In the data rows, the value 500 means zero.
Some points, one per row:
tensor([528., 512., 551., 546., 412., 642., 472., 516., 505., 599., 612., 356., 377., 665., 715., 664., 383., 560., 512., 395., 419.])
tensor([483., 552., 493., 524., 530., 555., 421., 352., 418., 561., 501., 443., 555., 655., 612., 590., 516., 549., 633., 467., 451.])
tensor([366., 703., 369., 0., 411., 682., 252., 203., 742., 500., 687., 486., 164., 468., 713., 349., 354., 410., 158., 796., 626.])
tensor([737., 461., 551., 999., 663., 240., 590., 618., 299., 465., 333., 573., 806., 417., 161., 546., 579., 500., 777., 455., 419.])
tensor([635., 529., 360., 0., 692., 374., 417., 324., 709., 384., 505., 775., 273., 258., 332., 377., 451., 440., 331., 958., 808.])
tensor([496., 410., 387., 126., 358., 835., 525., 569., 613., 475., 746., 520., 277., 560., 897., 549., 386., 508., 348., 460., 566.])
tensor([300., 419., 536., 817., 388., 772., 599., 609., 471., 601., 582., 139., 553., 760., 743., 670., 456., 611., 583., 168., 206.])
tensor([314., 524., 427., 120., 241., 805., 362., 377., 569., 462., 783., 352., 210., 678., 964., 545., 412., 502., 334., 448., 484.])
tensor([342., 471., 443., 66., 443., 444., 354., 274., 703., 464., 547., 528., 279., 521., 589., 448., 455., 498., 397., 691., 787.])
tensor([680., 575., 423., 204., 504., 451., 556., 493., 663., 514., 453., 709., 473., 295., 494., 447., 388., 470., 413., 576., 633.])
tensor([572., 506., 420., 99., 553., 525., 534., 535., 678., 490., 500., 662., 458., 330., 569., 452., 441., 425., 383., 562., 606.])
tensor([702., 639., 446., 615., 624., 103., 437., 386., 400., 566., 375., 717., 658., 340., 249., 337., 543., 361., 661., 702., 654.])
tensor([265., 481., 496., 299., 317., 742., 526., 550., 573., 435., 531., 450., 380., 457., 624., 490., 563., 441., 316., 411., 431.])
tensor([369., 461., 570., 709., 435., 651., 568., 624., 493., 474., 499., 274., 543., 666., 645., 673., 460., 596., 482., 284., 261.])
tensor([644., 539., 528., 295., 641., 0., 387., 347., 535., 468., 394., 896., 525., 295., 205., 399., 478., 448., 565., 744., 957.])
tensor([388., 482., 470., 248., 377., 624., 550., 609., 574., 574., 605., 473., 414., 420., 614., 412., 392., 452., 225., 405., 461.])
tensor([741., 439., 551., 992., 690., 198., 570., 569., 235., 595., 320., 761., 762., 445., 224., 474., 640., 388., 795., 521., 490.])
tensor([567., 443., 455., 264., 645., 371., 500., 446., 609., 498., 392., 833., 566., 281., 318., 305., 566., 313., 420., 747., 689.])
tensor([559., 433., 436., 761., 554., 303., 428., 558., 429., 600., 403., 506., 589., 498., 243., 442., 576., 430., 682., 555., 491.])
tensor([195., 397., 502., 541., 287., 999., 622., 654., 580., 446., 630., 137., 421., 790., 983., 693., 511., 601., 340., 191., 217.])
tensor([701., 493., 542., 922., 722., 196., 431., 494., 369., 616., 346., 644., 727., 500., 207., 484., 566., 474., 843., 571., 550.])
tensor([482., 441., 574., 250., 491., 391., 479., 382., 658., 510., 466., 625., 439., 435., 552., 514., 432., 504., 497., 536., 674.])
tensor([531., 485., 535., 999., 602., 568., 632., 701., 285., 581., 524., 316., 727., 697., 645., 635., 556., 544., 679., 286., 262.])
tensor([266., 550., 610., 823., 400., 700., 537., 505., 450., 558., 457., 150., 520., 718., 559., 600., 510., 670., 549., 241., 228.])
tensor([443., 638., 435., 0., 362., 689., 430., 318., 708., 383., 683., 502., 159., 432., 762., 394., 336., 531., 174., 616., 688.])
tensor([517., 342., 452., 709., 427., 660., 603., 734., 452., 471., 510., 449., 568., 550., 612., 598., 552., 446., 572., 338., 477.])
tensor([525., 547., 512., 295., 555., 510., 514., 435., 664., 552., 566., 472., 445., 471., 583., 459., 319., 525., 364., 575., 549.])
tensor([521., 439., 537., 277., 644., 387., 445., 460., 628., 520., 412., 631., 451., 452., 429., 492., 539., 431., 422., 688., 731.])
tensor([471., 500., 581., 848., 424., 606., 575., 645., 336., 493., 571., 330., 666., 560., 583., 601., 508., 487., 537., 317., 303.])
tensor([414., 515., 537., 827., 330., 743., 630., 703., 335., 466., 616., 229., 511., 721., 686., 596., 485., 631., 570., 224., 206.])
tensor([413., 462., 567., 760., 393., 810., 618., 704., 513., 489., 530., 220., 513., 724., 765., 666., 465., 659., 535., 155., 313.])
tensor([472., 515., 644., 999., 639., 531., 655., 778., 89., 568., 452., 303., 761., 654., 334., 513., 581., 565., 732., 225., 114.])
tensor([397., 517., 437., 519., 296., 754., 565., 548., 413., 463., 593., 285., 408., 639., 583., 470., 445., 574., 479., 450., 338.])
tensor([499., 471., 555., 999., 559., 519., 541., 565., 234., 568., 425., 227., 676., 742., 401., 614., 554., 633., 775., 324., 216.])
tensor([491., 459., 445., 138., 489., 391., 356., 376., 686., 487., 543., 725., 424., 280., 550., 351., 549., 259., 337., 743., 722.])
tensor([414., 498., 404., 137., 448., 667., 465., 491., 645., 408., 610., 560., 328., 448., 624., 480., 519., 530., 276., 602., 520.])
tensor([469., 562., 391., 317., 310., 947., 609., 693., 579., 497., 625., 320., 390., 609., 833., 577., 469., 516., 383., 373., 286.])
tensor([492., 511., 567., 792., 454., 528., 551., 601., 420., 555., 535., 474., 594., 519., 529., 481., 434., 514., 449., 322., 412.])
tensor([94., 506., 393., 0., 233., 931., 430., 541., 612., 360., 720., 401., 150., 471., 702., 421., 489., 492., 114., 544., 435.])
tensor([851., 482., 616., 999., 759., 290., 596., 643., 227., 613., 305., 534., 925., 585., 372., 658., 580., 489., 799., 325., 453.])
tensor([409., 539., 441., 0., 238., 697., 407., 470., 752., 550., 660., 489., 243., 390., 753., 361., 427., 412., 149., 515., 578.])
tensor([738., 401., 603., 768., 739., 85., 569., 444., 479., 530., 232., 606., 760., 456., 182., 700., 492., 667., 772., 430., 653.])
tensor([423., 508., 434., 476., 404., 650., 499., 507., 500., 449., 562., 408., 466., 522., 566., 394., 526., 445., 429., 514., 416.])
Then 10 other points, each followed by its number:
tensor([634., 434., 593., 999., 448., 570., 615., 780., 212., 609., 523., 167., 723., 738., 552., 585., 509., 531., 719., 106., 133.]) 0
tensor([530., 450., 523., 438., 631., 405., 452., 396., 478., 486., 483., 566., 566., 517., 494., 661., 538., 549., 551., 557., 494.]) 1
tensor([276., 382., 494., 133., 269., 630., 386., 380., 680., 407., 576., 328., 205., 524., 529., 594., 444., 589., 299., 507., 597.]) 2
tensor([500., 468., 539., 999., 489., 528., 506., 587., 226., 509., 524., 298., 664., 722., 468., 522., 591., 536., 727., 305., 328.]) 3
tensor([739., 530., 447., 338., 654., 0., 285., 184., 464., 482., 436., 870., 418., 273., 174., 354., 453., 396., 756., 894., 855.]) 4
tensor([389., 463., 570., 957., 484., 793., 610., 644., 345., 522., 464., 251., 668., 692., 544., 555., 531., 591., 583., 261., 135.]) 5
tensor([383., 585., 511., 303., 448., 660., 472., 384., 476., 455., 567., 424., 371., 523., 585., 480., 473., 569., 333., 541., 486.]) 6
tensor([673., 445., 577., 854., 736., 185., 569., 514., 431., 522., 357., 646., 690., 484., 240., 388., 579., 496., 672., 617., 616.]) 7
tensor([804., 526., 430., 389., 679., 75., 527., 436., 572., 508., 302., 892., 641., 161., 224., 391., 564., 373., 583., 736., 714.]) 8
tensor([541., 612., 422., 139., 631., 407., 434., 351., 608., 480., 524., 691., 364., 360., 424., 351., 473., 381., 345., 843., 680.]) 9
Which three of these numbered points are nearest to each point below, ignoring the 2 directions in which the first points spread most? Their numbers follow each, nearest first.
tensor([554., 519., 527., 768., 427., 623., 474., 462., 375., 606., 617., 356., 446., 734., 786., 612., 370., 545., 709., 317., 370.]) > 4 3 0
tensor([465., 522., 489., 466., 431., 433., 461., 447., 435., 464., 530., 546., 451., 454., 487., 380., 584., 436., 553., 557., 529.]) > 3 6 9
tensor([400., 637., 394., 434., 542., 545., 459., 309., 402., 410., 614., 480., 407., 609., 552., 507., 444., 600., 643., 610., 468.]) > 4 6 3
tensor([397., 513., 551., 999., 384., 596., 538., 605., 162., 508., 549., 165., 687., 764., 559., 576., 504., 570., 730., 216., 167.]) > 3 6 4
tensor([593., 598., 541., 920., 537., 387., 575., 499., 255., 489., 418., 459., 686., 577., 398., 594., 494., 602., 727., 342., 362.]) > 6 9 3
tensor([278., 415., 544., 159., 260., 563., 419., 454., 730., 478., 574., 436., 179., 499., 592., 568., 381., 573., 180., 428., 591.]) > 2 7 6
tensor([676., 560., 566., 828., 687., 118., 423., 312., 231., 567., 373., 668., 708., 412., 128., 513., 540., 506., 729., 684., 461.]) > 6 9 4
tensor([170., 406., 418., 456., 176., 999., 435., 607., 532., 475., 745., 166., 368., 778., 999., 554., 498., 503., 294., 296., 196.]) > 3 7 5
tensor([620., 420., 515., 336., 572., 310., 553., 610., 646., 459., 296., 740., 573., 247., 330., 542., 609., 477., 449., 629., 672.]) > 8 5 7
tensor([157., 412., 499., 999., 281., 999., 712., 877., 380., 433., 736., 0., 501., 894., 865., 641., 498., 668., 410., 4., 0.]) > 7 5 9
tensor([650., 530., 412., 127., 643., 255., 523., 496., 639., 507., 417., 810., 485., 195., 406., 439., 517., 370., 419., 699., 746.]) > 8 0 9
tensor([600., 482., 377., 58., 478., 588., 465., 520., 786., 585., 487., 614., 338., 289., 545., 469., 493., 420., 239., 620., 583.]) > 8 0 5
tensor([435., 438., 477., 71., 357., 743., 598., 596., 732., 474., 552., 546., 265., 436., 658., 536., 497., 521., 222., 518., 569.]) > 8 7 5
tensor([371., 535., 571., 672., 405., 479., 534., 498., 323., 501., 547., 353., 592., 586., 561., 576., 429., 630., 548., 346., 398.]) > 6 3 1
tensor([374., 427., 570., 909., 308., 552., 511., 539., 378., 548., 566., 203., 536., 664., 576., 490., 477., 538., 615., 228., 243.]) > 3 4 7
tensor([560., 629., 570., 380., 428., 28., 260., 119., 430., 441., 463., 718., 455., 312., 353., 350., 402., 484., 495., 763., 859.]) > 4 3 6
tensor([535., 499., 552., 726., 565., 446., 553., 586., 383., 503., 402., 562., 605., 416., 311., 384., 523., 423., 503., 463., 445.]) > 5 9 7
tensor([188., 598., 295., 0., 357., 999., 490., 498., 659., 361., 766., 259., 224., 608., 854., 546., 462., 554., 166., 606., 303.]) > 9 6 5
tensor([704., 590., 565., 508., 647., 207., 540., 397., 514., 474., 327., 576., 675., 422., 266., 507., 511., 573., 536., 534., 614.]) > 6 1 8
tensor([520., 440., 437., 0., 502., 183., 311., 323., 781., 465., 487., 739., 318., 288., 427., 427., 409., 464., 358., 797., 851.]) > 2 1 7
tensor([410., 484., 514., 777., 388., 709., 519., 570., 371., 505., 560., 317., 615., 762., 780., 537., 454., 522., 613., 232., 281.]) > 3 7 0
tensor([681., 502., 510., 625., 654., 494., 631., 622., 504., 556., 307., 625., 680., 446., 426., 508., 563., 458., 564., 474., 492.]) > 8 5 9
tensor([391., 547., 471., 476., 423., 927., 599., 684., 457., 430., 679., 268., 347., 629., 745., 542., 494., 538., 342., 408., 226.]) > 9 5 7
tensor([399., 440., 522., 367., 441., 648., 518., 477., 542., 430., 480., 515., 413., 556., 639., 659., 524., 532., 462., 457., 497.]) > 1 6 8
tensor([759., 532., 473., 400., 730., 88., 441., 412., 421., 493., 392., 867., 543., 281., 249., 418., 562., 371., 590., 846., 743.]) > 9 6 3
tensor([349., 501., 540., 444., 473., 524., 417., 311., 485., 516., 499., 426., 399., 626., 570., 575., 430., 589., 606., 490., 487.]) > 4 1 6
tensor([597., 498., 571., 298., 740., 119., 447., 348., 588., 491., 321., 925., 574., 383., 297., 516., 538., 410., 519., 709., 814.]) > 1 6 7
tensor([537., 534., 561., 492., 432., 613., 514., 552., 509., 535., 616., 338., 458., 634., 730., 497., 344., 515., 473., 383., 473.]) > 0 7 9
tensor([450., 442., 497., 204., 665., 381., 444., 354., 649., 453., 374., 690., 495., 387., 468., 512., 591., 429., 519., 687., 699.]) > 1 5 6
tensor([707., 531., 527., 700., 678., 286., 438., 468., 366., 591., 439., 699., 597., 448., 311., 468., 520., 419., 716., 653., 542.]) > 9 3 6
tensor([397., 528., 410., 0., 272., 705., 467., 384., 777., 384., 674., 550., 247., 356., 820., 425., 464., 411., 233., 598., 645.]) > 8 7 5
tensor([498., 402., 564., 999., 411., 650., 602., 743., 288., 618., 475., 282., 720., 680., 616., 539., 479., 514., 633., 111., 236.]) > 0 8 7
tensor([596., 487., 426., 379., 529., 482., 520., 566., 664., 412., 421., 689., 509., 365., 412., 539., 499., 447., 443., 632., 628.]) > 8 5 7
tensor([684., 571., 505., 632., 519., 272., 458., 361., 414., 599., 491., 645., 527., 439., 488., 438., 325., 446., 615., 533., 560.]) > 4 0 3
tensor([687., 461., 455., 340., 534., 414., 513., 553., 627., 546., 462., 713., 487., 437., 513., 554., 475., 458., 490., 613., 655.]) > 8 0 1
tensor([554., 391., 556., 999., 494., 719., 693., 830., 258., 586., 448., 149., 801., 814., 550., 680., 501., 623., 700., 85., 61.]) > 0 8 5
tensor([789., 511., 558., 999., 736., 2., 458., 394., 308., 702., 298., 657., 789., 506., 123., 493., 539., 480., 982., 552., 601.]) > 4 3 6
tensor([348., 536., 577., 861., 364., 833., 607., 659., 375., 535., 550., 208., 536., 628., 554., 472., 483., 572., 443., 299., 177.]) > 5 9 7
tensor([493., 566., 446., 0., 514., 528., 513., 483., 649., 501., 548., 607., 459., 367., 563., 498., 416., 531., 247., 583., 619.]) > 8 1 6
tensor([477., 522., 424., 0., 621., 639., 512., 489., 735., 394., 575., 599., 249., 360., 552., 526., 441., 534., 228., 720., 645.]) > 9 1 5
